In the rows, zero is written as 128.
Each path below is one point turned by a fixed rotation once a step. After each direction that follows a path, write how fast that rotation turns it, in degrees each step (0 if it stays still).
Each turn is a multiple of 5 degrees from 10 to 175, or 0.
Each row of a path follows its step; steps can be skipped.
Path 1:
step 1: [127 135 128 128 134 115 126 110 115 124 126 133 141 127 126 130 127 129
 127 129 136 137 140 143 137 126 131 125 127 146 118 126 117 136 131 120
 138 131 131 136 140 111 129 122 126 136 116 132 110 131 129 122 138 126
 128 135 115 119 135 110 130 134 126 121 126 141 127 119]
step 3: [124 140 131 125 123 137 118 125 137 113 134 128 139 124 133 124 125 129
 141 107 121 119 130 143 120 126 131 125 115 130 126 124 120 123 131 120
 131 130 138 120 136 125 132 134 105 138 124 135 133 133 134 132 127 143
 127 145 136 130 124 127 121 118 144 121 119 133 128 136]
step 4: [139 133 130 126 131 130 129 141 127 119 115 128 122 122 130 126 136 121
 119 152 127 136 137 126 119 125 133 121 128 129 143 118 136 136 139 117
 125 124 126 118 125 120 130 132 133 125 125 117 131 133 129 144 128 135
 114 123 118 114 137 113 136 132 117 139 140 137 138 124]
step 5: [104 135 134 117 142 133 132 130 138 127 133 126 130 141 118 129 125 130
 120 130 125 125 117 122 134 140 130 132 119 118 119 118 131 127 112 128
 127 122 128 142 134 127 128 128 122 134 140 129 134 119 123 133 117 132
 122 135 131 132 129 145 116 110 112 122 125 130 127 140]
step 6: [131 131 134 119 120 127 108 125 130 113 124 126 129 119 132 136 125 124
 124 124 132 137 133 131 129 111 123 133 124 146 124 136 127 133 135 135
 128 119 134 123 137 114 122 111 153 128 129 111 135 131 137 122 138 131
 127 127 140 121 120 119 115 130 132 131 129 133 124 135]
step 10: [125 139 126 122 113 130 140 133 144 123 131 135 140 128 115 127 124 135
 120 140 119 121 126 151 124 130 126 128 135 130 139 108 131 130 127 135
 130 130 133 130 130 134 137 129 114 145 127 130 119 144 129 123 115 126
 122 127 120 126 137 128 127 128 108 129 128 132 121 131]
step 11: [127 125 123 130 143 139 119 131 125 126 132 125 122 130 144 130 140 131
 131 138 122 125 130 127 121 115 132 123 134 113 119 137 116 124 136 123
 126 126 145 129 136 127 124 127 137 130 146 114 126 116 128 137 138 137
 112 137 135 123 130 121 119 117 125 112 128 138 130 138]
step 13: [130 125 140 134 126 122 133 118 123 120 125 120 139 133 128 117 135 125
 114 137 142 135 141 129 140 130 119 125 120 127 135 134 123 106 118 126
 134 123 135 128 125 130 140 129 138 138 125 121 128 128 127 126 123 134
 104 118 133 126 130 137 122 121 129 134 134 138 116 147]
step 15: [124 133 142 127 139 132 128 120 141 133 119 123 115 127 118 117 127 139
 125 121 127 137 127 135 122 119 128 136 128 150 148 132 138 130 140 140
 126 129 125 115 120 119 137 138 120 123 123 135 128 134 140 132 111 125
 115 123 136 131 131 130 118 136 122 131 131 131 121 131]
step 16: [142 147 127 130 122 129 126 126 120 117 130 131 126 141 135 136 123 127
 123 133 127 120 118 137 119 141 141 127 133 121 127 130 128 120 118 122
 125 139 132 131 121 121 122 118 131 143 141 118 142 124 129 135 122 126
 127 121 112 115 128 128 132 117 128 106 133 123 118 137]
Speeds:
[127 131 127 129 132 129 128 127 125 131 130 131 127 128 129 129 131 126
 130 125 127 130 129 128 128 128 128 127 129 125 130 123 127 125 125 130
 126 127 128 129 128 130 125 125 128 128 129 131 134 126 125 128 125 127
 127 130 126 126 126 128 129 129 130 127 131 128 128 128] => 160
[126 124 126 130 126 126 127 126 127 128 127 130 126 130 130 129 125 128
 127 127 131 130 129 126 128 128 124 126 130 127 124 129 127 127 128 125
 130 127 128 125 132 128 129 129 128 129 123 128 131 125 127 121 129 127
 130 128 128 128 129 128 127 129 129 128 129 131 127 131] => 65
[128 129 129 126 125 129 128 130 125 130 128 127 129 128 130 127 126 130
 131 123 128 131 128 125 125 128 130 128 125 130 129 127 126 127 128 132
 127 125 127 125 132 128 124 133 128 130 131 127 127 126 130 128 126 126
 131 126 131 128 129 127 129 128 127 130 127 131 126 129] => 120
[133 132 129 128 128 125 127 127 128 128 127 128 132 123 128 128 128 128
 129 130 124 127 131 131 130 130 125 126 128 130 128 126 131 128 127 124
 130 128 128 127 129 132 125 130 129 131 129 126 129 126 128 127 127 129
 127 123 126 131 129 129 129 129 130 127 128 128 127 129] => 115
Path 2:
step 1: [125 126 136 132 135 121 140 120 141 130 129 131 138 133 129 124 131 131
 130 120 139 131 128 121 118 129 116 126 137 127 136 133 116 133 124 120
 128 116 130 139 143 116 152 136 120 131 128 122 115 135 132 133 139 132
 129 140 109 131 127 129 128 125 118 115 135 128 131 129]
step 2: [121 116 136 127 110 111 142 130 134 140 123 129 119 130 121 124 124 119
 123 132 135 119 123 123 128 127 141 131 136 142 134 133 127 128 128 121
 131 130 136 139 133 129 134 123 113 119 125 134 123 132 133 126 130 125
 133 145 147 135 120 131 128 115 122 125 125 136 132 139]
step 3: [131 126 123 139 119 126 140 134 127 132 138 133 122 122 113 112 129 144
 135 129 120 124 136 135 126 135 133 128 119 130 135 144 110 137 134 118
 131 130 137 133 131 121 123 128 122 136 134 133 131 118 145 135 132 125
 139 123 131 131 131 124 126 118 132 113 132 131 111 127]
step 5: [118 130 126 125 127 135 138 136 123 122 109 149 151 120 131 137 112 139
 129 130 114 126 133 132 136 140 123 133 128 120 140 131 119 126 133 141
 123 129 133 113 126 140 126 134 128 133 131 132 130 120 134 127 131 134
 128 124 128 122 137 119 133 127 125 128 121 130 125 132]
step 7: [130 133 134 122 117 130 137 126 125 134 122 136 135 137 138 129 118 126
 125 134 141 133 139 124 138 131 115 128 126 134 137 133 129 120 128 118
 131 116 135 132 146 132 143 119 143 135 117 131 124 133 131 122 136 130
 112 115 129 128 140 142 119 125 133 138 129 130 128 122]
step 8: [109 136 133 124 128 127 132 124 126 131 124 114 129 138 124 133 139 136
 129 130 129 140 138 111 124 129 127 120 130 135 119 136 127 125 124 127
 144 127 145 142 133 123 130 135 130 140 135 136 126 140 130 140 129 135
 121 140 140 129 128 139 130 129 123 132 146 138 131 126]
step 11: [122 127 118 136 131 127 127 135 125 136 123 143 125 115 135 130 116 131
 122 120 134 144 140 130 114 125 139 126 122 129 137 112 124 121 117 131
 116 136 120 123 133 128 131 121 131 116 140 126 123 114 129 132 125 133
 133 137 130 135 126 119 141 126 128 143 128 123 115 124]
step 15: [126 134 128 127 131 135 141 129 132 135 140 134 125 141 144 127 133 136
 124 135 127 133 136 127 127 118 130 132 112 114 113 126 138 125 126 136
 139 131 145 141 125 130 114 130 130 135 122 130 150 129 129 125 125 122
 130 128 135 129 122 140 137 132 135 119 133 131 117 138]
step 16: [123 123 132 130 143 131 141 126 122 125 132 129 138 134 121 130 122 123
 136 135 126 126 130 107 123 132 125 124 116 125 137 122 124 129 124 141
 130 136 122 141 117 128 130 137 134 115 115 121 136 125 126 122 127 118
 121 120 116 142 121 124 130 145 138 127 136 137 119 118]
step 17: [127 122 136 124 137 120 130 133 126 126 137 135 141 121 135 127 132 131
 129 131 132 129 144 123 128 126 148 128 120 133 133 119 146 121 127 146
 125 128 126 120 124 128 128 139 122 117 132 126 119 133 115 118 131 126
 115 125 127 129 130 130 149 113 123 120 132 139 129 131]
Speeds:
[126 127 125 130 126 125 130 129 127 128 123 127 131 126 128 128 127 129
 128 131 130 128 128 127 128 124 129 129 127 130 126 127 131 127 127 126
 129 128 128 127 125 128 129 130 126 125 133 130 130 128 132 130 127 130
 126 128 128 124 128 124 131 127 127 131 128 131 130 130] => 120
[128 128 124 128 127 131 131 131 126 130 131 126 128 132 131 129 130 126
 129 126 125 129 129 126 127 127 129 130 126 133 129 129 126 128 128 125
 126 132 129 129 128 127 129 126 129 128 129 130 131 125 127 128 125 131
 126 125 127 129 130 128 128 131 126 127 129 127 128 126] => 90
[127 127 130 132 129 129 127 130 123 128 127 130 129 125 127 132 126 128
 127 131 128 129 129 129 124 129 127 130 130 129 127 129 129 128 124 130
 125 128 126 128 127 128 126 129 129 129 127 127 127 127 127 124 128 131
 127 127 125 126 130 128 130 125 127 126 128 122 130 127] => 60
[128 130 130 125 126 131 128 131 129 126 129 131 131 128 129 129 128 127
 130 128 126 132 128 132 132 128 127 125 128 131 125 130 130 127 128 129
 129 132 127 133 128 129 128 127 126 127 127 129 132 131 129 129 131 126
 129 127 130 125 131 127 130 124 126 126 128 127 128 129] => 145
[129 124 130 127 129 125 128 131 123 129 128 129 126 127 128 128 131 126
 128 129 129 126 126 131 132 129 128 127 126 131 134 128 129 129 128 128
 127 131 126 127 127 129 127 132 129 130 127 131 126 130 129 128 129 128
 126 128 128 126 122 127 126 129 128 125 127 130 129 126] => 100
Path 3:
step 0: [127 118 118 124 130 132 130 135 141 125 128 127 128 144 116 123 132 142
 131 125 140 120 131 125 126 136 131 128 148 124 125 136 108 133 129 130
 132 122 121 141 125 115 118 125 113 117 125 126 131 132 135 118 139 132
 128 128 117 136 129 123 115 144 129 121 124 133 126 123]
step 1: [128 140 130 115 142 125 136 138 129 138 128 121 129 132 128 134 142 135
 133 133 136 130 120 119 124 133 133 119 131 127 133 131 121 124 131 126
 127 137 122 123 144 108 124 121 119 131 126 133 135 115 136 131 127 147
 126 118 110 131 117 127 140 137 133 138 133 136 131 127]
step 2: [134 131 123 124 128 133 133 123 123 134 123 129 130 129 124 123 141 134
 134 132 142 136 135 130 123 144 124 122 149 125 133 136 120 125 128 121
 127 124 134 152 140 112 131 114 126 126 142 118 137 131 131 121 131 125
 129 125 124 124 137 129 117 138 135 133 124 139 118 141]
step 5: [134 130 130 131 130 118 128 133 129 133 131 123 120 128 125 116 148 127
 141 130 138 121 122 121 131 132 135 109 148 134 138 138 125 135 136 131
 134 121 130 142 130 109 123 133 116 124 132 126 129 119 133 127 133 127
 131 122 122 124 127 120 119 138 134 126 116 117 136 115]
step 7: [127 140 117 120 131 116 129 123 119 122 125 132 135 121 117 121 141 130
 133 140 142 118 132 123 125 131 138 113 140 135 136 141 121 135 136 112
 119 126 139 135 132 114 140 122 123 131 130 127 121 130 124 128 135 139
 133 116 131 122 133 115 133 132 139 129 130 134 124 130]
step 9: [134 147 136 122 132 119 143 125 121 122 135 123 129 136 117 116 136 137
 130 133 140 120 118 115 139 134 125 123 132 139 129 129 123 133 133 119
 126 111 112 131 128 118 130 126 116 141 122 121 119 124 125 133 130 125
 129 119 120 136 131 116 132 126 124 130 128 139 125 135]
step 11: [128 122 121 125 118 123 139 125 137 121 117 130 124 134 108 131 122 135
 139 130 129 114 124 117 133 133 134 112 146 127 130 130 115 134 126 112
 130 122 113 126 123 114 124 120 119 137 123 117 133 126 129 141 120 131
 130 112 118 130 132 131 124 127 128 125 129 126 130 131]
step 14: [122 141 122 122 131 123 143 135 132 129 129 124 124 135 125 124 127 128
 133 130 131 129 113 124 138 135 124 124 142 121 127 144 122 130 124 117
 123 119 119 129 137 114 127 130 127 122 122 120 135 126 129 135 135 128
 129 134 104 134 134 129 125 126 132 132 121 135  99 136]
step 15: [131 132 124 117 121 132 135 128 123 129 130 133 127 122 134 128 139 134
 128 134 140 120 119 120 131 141 120 133 150 131 125 134 112 128 138 123
 135 145 115 137 114 118 134 125 117 126 127 122 139 134 128 123 127 134
 118 118 120 131 120 119 138 134 136 123 137 129 127 137]
step 17: [131 130 128 121 122 115 139 138 127 129 130 126 110 132 122 128 146 131
 138 128 124 134 122 109 138 143 128 127 142 132 129 136 109 132 134 128
 133 134 123 128 131 117 131 121 132 124 145 123 127 112 130 120 128 136
 126 130 117 136 130 129 131 133 131 134 131 129 130 143]
Speeds:
[131 125 128 125 127 126 130 126 126 129 129 128 128 126 127 130 131 126
 128 130 129 127 130 128 128 132 130 128 128 128 125 129 130 129 129 128
 125 122 131 128 127 130 129 131 128 124 128 126 129 128 128 132 126 129
 128 130 130 129 128 126 130 129 127 131 125 128 133 127] => 25
[128 129 129 129 128 131 131 129 130 126 125 127 131 131 129 129 126 131
 126 123 127 126 128 128 127 129 124 129 131 128 128 128 131 127 130 128
 129 129 131 127 128 129 129 127 126 124 128 127 130 129 128 130 126 130
 124 128 124 132 128 131 128 132 130 130 128 126 128 129] => 25
[129 127 126 128 127 130 127 128 129 127 129 128 127 124 132 131 129 125
 132 123 130 128 130 129 129 127 130 128 129 127 127 131 127 126 129 131
 131 128 128 125 127 128 127 131 125 130 130 126 128 130 127 124 127 128
 127 128 127 129 127 124 128 132 129 125 130 127 130 125] => 145
[129 127 130 130 128 127 130 129 124 126 127 130 131 131 130 130 128 130
 133 129 124 126 128 131 128 131 128 125 127 130 123 128 129 128 131 131
 127 129 124 132 128 127 127 130 131 129 128 126 128 130 127 126 132 127
 127 128 127 130 126 129 126 128 125 128 129 127 128 128] => 120
[130 127 127 127 130 126 126 129 129 126 127 126 126 129 127 130 128 129
 129 127 130 128 126 126 125 129 134 128 126 129 129 125 127 128 127 129
 130 127 126 131 122 124 129 127 131 128 130 132 132 132 130 128 126 130
 127 127 128 130 128 129 128 128 130 131 127 125 128 126] => 70
[128 130 127 130 129 128 130 130 126 125 126 129 126 131 132 127 129 127
 129 128 130 129 128 133 129 131 126 128 127 127 127 128 126 124 129 125
 129 127 129 126 129 125 128 128 128 130 131 127 132 127 126 131 123 125
 131 131 128 125 128 128 128 125 130 128 126 128 127 127] => 90
